0: tensor([475, 570, 581, 381, 523, 513, 582, 673, 584, 401, 383, 461, 589, 563])
1: tensor([445, 428, 600, 589, 596, 747, 350, 425, 629, 605, 662, 436, 346, 607])
2: tensor([525, 390, 489, 688, 444, 577, 471, 367, 381, 696, 794, 405, 351, 388])
3: tensor([432, 519, 601, 365, 541, 662, 550, 392, 484, 452, 392, 546, 498, 590])
4: tensor([429, 538, 684, 582, 607, 581, 538, 627, 528, 533, 572, 463, 607, 606])
5: tensor([428, 510, 584, 292, 532, 601, 556, 354, 546, 433, 490, 688, 543, 583])
6: tensor([436, 528, 564, 563, 529, 649, 450, 603, 622, 413, 446, 550, 512, 514])
7: tensor([495, 503, 469, 535, 424, 664, 485, 461, 282, 324, 488, 549, 406, 318])
8: tensor([530, 548, 443, 590, 455, 256, 616, 526, 523, 558, 636, 422, 673, 491])
9: tensor([601, 615, 378, 450, 484, 455, 386, 636, 500, 393, 520, 361, 428, 448])
10: tensor([440, 432, 536, 542, 669, 746, 202, 403, 622, 391, 488, 496, 407, 623])
11: tensor([551, 404, 416, 507, 599, 345, 531, 472, 556, 545, 682, 548, 527, 553])
12: tensor([900, 617, 583, 503, 246,  56, 551, 682, 267, 537, 534, 312, 543, 310])
13: tensor([466, 501, 361, 584, 528, 463, 813, 557, 272, 672, 530, 678, 364, 397])
14: tensor([395, 703, 591, 268, 517, 597, 532, 711, 484, 731, 442, 974, 410, 648])
15: tensor([ 77,   0, 517, 999,   0, 198, 550, 585, 720, 169,   0, 466, 137,  75])
16: tensor([417, 433, 217, 423, 429, 440, 426, 428, 565, 392, 373, 701, 777, 577])
17: tensor([500, 565, 475, 534, 502, 682, 354, 339, 358, 311, 491, 600, 361, 321])
18: tensor([505, 611, 498, 525, 460, 578, 586, 659, 340, 607, 554, 439, 314, 351])
19: tensor([541, 557, 460, 323, 526, 497, 492, 498, 236, 620, 324, 645, 359, 439])
20: tensor([336, 487, 573, 557, 571, 703, 389, 423, 565, 228, 512, 330, 456, 483])
21: tensor([416, 533, 565, 482, 624, 576, 794, 495, 351, 649, 541, 592, 456, 637])
22: tensor([575, 493, 400, 731, 315, 385, 585, 644, 475, 500, 623, 228, 573, 437])
23: tensor([456, 438, 504, 411, 578, 483, 436, 372, 532, 347, 355, 389, 495, 505])
24: tensor([529, 574, 624, 541, 557, 656, 576, 544, 488, 772, 564, 519, 486, 556])
25: tensor([439, 499, 531, 512, 578, 564, 592, 491, 527, 582, 527, 755, 485, 644])
26: tensor([537, 599, 335, 468, 477, 445, 611, 711, 350, 449, 431, 373, 456, 428])
27: tensor([484, 638, 414, 343, 485, 423, 672, 502, 312, 693, 509, 489, 325, 499])
28: tensor([467, 453, 283, 477, 457, 438, 613, 372, 677, 663, 527, 776, 637, 653])
29: tensor([346, 471, 530, 395, 648, 736, 498, 666, 565, 601, 516, 635, 388, 579])
30: tensor([446, 504, 560, 673, 619, 565, 447, 450, 568, 666, 607, 382, 366, 653])
31: tensor([422, 584, 488, 587, 660, 609, 517, 487, 522, 336, 517, 267, 478, 537])
32: tensor([334, 424, 509, 567, 552, 686, 386, 322, 600, 264, 480, 286, 460, 505])
33: tensor([433, 451, 584, 380, 607, 705, 272, 341, 633, 438, 402, 625, 447, 545])
34: tensor([999, 605, 239,  71, 574, 419,   0, 349, 104, 191, 667,   0, 999, 507])
35: tensor([605, 576, 389, 539, 532, 359, 686, 611, 510, 410, 578, 323, 721, 448])
36: tensor([376, 531, 546, 551, 556, 671, 653, 569, 543, 485, 549, 404, 548, 477])
37: tensor([601, 511, 358, 418, 523, 460, 373, 256, 585, 327, 507, 431, 612, 599])
38: tensor([517, 695, 424, 419, 448, 583, 712, 647, 306, 765, 468, 625, 377, 480])
39: tensor([520, 460, 453, 725, 455, 574, 324, 462, 525, 616, 661, 275, 331, 358])
40: tensor([359, 650, 523, 451, 677, 580, 581, 475, 514, 644, 558, 541, 298, 654])
41: tensor([412, 366, 597, 414, 608, 664, 152, 575, 712, 307, 346, 488, 457, 497])
42: tensor([625, 439, 429, 384, 419, 534, 607, 614, 203, 395, 300, 453, 443, 391])
43: tensor([437, 548, 571, 517, 508,   0, 792, 639, 552, 683, 605, 635, 630, 449])
44: tensor([462, 377, 393, 789, 514, 483, 539, 596, 629, 424, 695, 247, 776, 470])

tensor([438, 532, 495, 425, 487, 505, 404, 505, 397, 505, 448, 683, 216, 371]) 19
tensor([488, 510, 611, 370, 511, 679, 629, 606, 603, 373, 378, 350, 602, 588]) 0
tensor([312, 536, 629, 662, 653, 582, 590, 633, 551, 629, 556, 512, 482, 598]) 4
tensor([487, 476, 599, 550, 505, 589, 487, 526, 493, 545, 609, 247, 585, 631]) 4
tensor([527, 476, 402, 682, 472, 367, 654, 638, 513, 311, 561, 306, 692, 496]) 35
tensor([526, 392, 462, 726, 479, 607, 537, 470, 420, 648, 702, 497, 334, 435]) 2
tensor([464, 620, 600, 513, 445,   0, 520, 502, 497, 456, 430, 369, 544, 482]) 8
tensor([458, 557, 560, 538, 668, 699, 385, 544, 649, 468, 580, 427, 285, 551]) 1
tensor([637, 530, 329, 323, 514, 323, 350, 385, 490, 377, 404, 529, 567, 604]) 37
tensor([489, 588, 634, 515, 534, 849, 335, 596, 692, 304, 510, 195, 410, 583]) 20
tensor([350, 498, 572, 386, 601, 668, 392, 438, 485, 510, 350, 545, 400, 616]) 3
tensor([417, 581, 542, 679, 607, 510, 482, 361, 641, 697, 641, 330, 310, 586]) 30
tensor([469, 717, 587, 298, 606, 570, 596, 648, 613, 740, 568, 774, 487, 626]) 14
tensor([452, 564, 573, 746, 639, 717, 463, 453, 496, 631, 550, 264, 391, 578]) 30
tensor([456, 611, 612, 333, 561, 525, 470, 522, 616, 329, 532, 354, 648, 554]) 0
tensor([470, 404, 360, 459, 422, 607, 576, 450, 405, 634, 377, 708, 350, 411]) 19
tensor([516, 498, 502, 572, 482, 428, 672, 356, 323, 413, 506, 463, 423, 413]) 7
tensor([474, 477, 462, 266, 415, 394, 412, 258, 385, 381, 334, 405, 317, 470]) 23
tensor([591, 506, 512, 764, 418, 510, 577, 667, 499, 593, 584, 352, 672, 408]) 22
tensor([527, 487, 485, 463, 519, 589, 356, 358, 518, 426, 399, 565, 419, 256]) 17
tensor([681, 692, 554, 916, 290, 339,   0, 686, 392, 741, 818, 525, 140, 660]) 39
tensor([598, 536, 414, 273, 469, 339, 551, 485, 558, 760, 513, 938, 661, 534]) 28
tensor([650, 686, 415, 350, 417, 427, 623, 653, 432, 677, 451, 605, 555, 592]) 38
tensor([438, 499, 592, 579, 614, 520, 495, 463, 541, 674, 638, 455, 524, 704]) 30
tensor([738, 481, 483, 366, 298, 206, 422, 306, 440, 396, 429, 704, 566, 357]) 37
tensor([438, 595, 362, 278, 501, 449, 444, 302, 400, 646, 390, 764, 236, 488]) 19
tensor([616, 523, 368, 429, 468, 390, 622, 572, 563, 569, 507, 627, 513, 413]) 11
